Read these off the matrix that follows. Counting starts at 0.
1) Read off the bottom entry of the column that holds the smallest entry.
2) Read off the entry at row 0, column 2.
3) Read off the entry at row 0, column 1.
4) Read off the entry directly above 15.4.
5) Read off the entry at row 0, column 0.
6) Read off the entry just right of the smallest entry.
7) Read off the largest entry.
8) Read off the bottom-left entry.
[[ 26.0  14.0  -9.9  15.5  33.5  10.9 -18.4   0.6]
 [ 13.9   3.7 -65.2   6.2 -23.2 -18.0   9.2   1.6]
 [  4.5  -5.8 -38.1  -1.0  -1.0  -2.6 -11.3  -0.3]
 [ 21.8  -2.1 -36.8  -9.6  -3.1   7.0   4.0   8.2]
 [  2.1  26.2 -28.6  25.4  19.6  -6.3   0.8  14.4]
 [  3.5 -11.0  26.1  -9.0   8.8  15.2  -3.5  -9.8]
 [-11.4 -30.6 -25.6  38.9   0.6 -15.2  31.1 -16.2]
 [ -1.3  -9.2 -15.4  22.6   9.5   0.5  22.7 -28.0]
 [ -7.3  22.6 -18.5  15.4  19.2 -12.3 -13.7  29.1]
 [-13.2  24.1 -32.2   3.0  15.1 -14.1   0.2  14.1]
 [-10.9  -9.5 -17.6  12.1  49.2 -11.9   8.5   7.5]
 [-19.7  -3.7  -3.0 -23.0   0.3  -3.1 -10.5  -7.6]
 [ -7.9  -9.5 -40.6  -9.2  -1.1  -9.9 -14.8  14.2]
 [ 17.1  16.0 -11.4  33.6 -25.5   1.1  14.3   3.8]]
1) -11.4
2) -9.9
3) 14.0
4) 22.6
5) 26.0
6) 6.2
7) 49.2
8) 17.1

[-35.4 -66.4  42.9  39.7 -64.4]
Read off the largest entry.
42.9
The first entry is -35.4
The entry just right of 39.7 -> -64.4
Read off the 2nd entry from the right.
39.7

Questions about the row below.
1) What is the largest entry?
2) What is the entry just left of the centre entry?
[  15.04  -77.40 -203.97  -16.07 -120.23  170.02   54.02  -47.97 -114.15
   10.65  126.86]
1) 170.02
2) -120.23

A =
[[ -2.31  27.94   3.98  -1.28  12.44   2.53  -5.35  14.40  -0.80  -0.28
    7.10  10.34   9.00  23.10   0.95]
 [  1.07   1.70   9.73   8.50   0.39   1.05 -13.96  11.03   1.92   7.47
   17.87  13.50  17.41 -12.71  -5.64]
 [ 15.13 -16.45   8.61  13.83   0.52   2.74  17.96  -1.51  12.25  12.18
    5.59   1.53   3.43 -11.04  10.33]
 [ 11.42   1.67   1.46  -3.38  -2.67   5.79  -1.53  -6.10  -4.41  13.02
  -16.64   9.33  18.09  11.76   5.28]]
Report the entry just left of the smallest entry.
Answer: 13.02
The entry just right of 13.02 -> -16.64
Report the entry just left of 10.33.
Answer: -11.04
Report the entry just right of 1.46.
Answer: -3.38
The entry just left of 27.94: -2.31
The entry just left of 12.44 -> -1.28
Report the entry just right of 23.10.
Answer: 0.95
The entry just right of the smallest entry: 9.33
The entry just right of the largest entry -> 3.98
Report the maximum.
Answer: 27.94
The entry just left of -3.38: 1.46
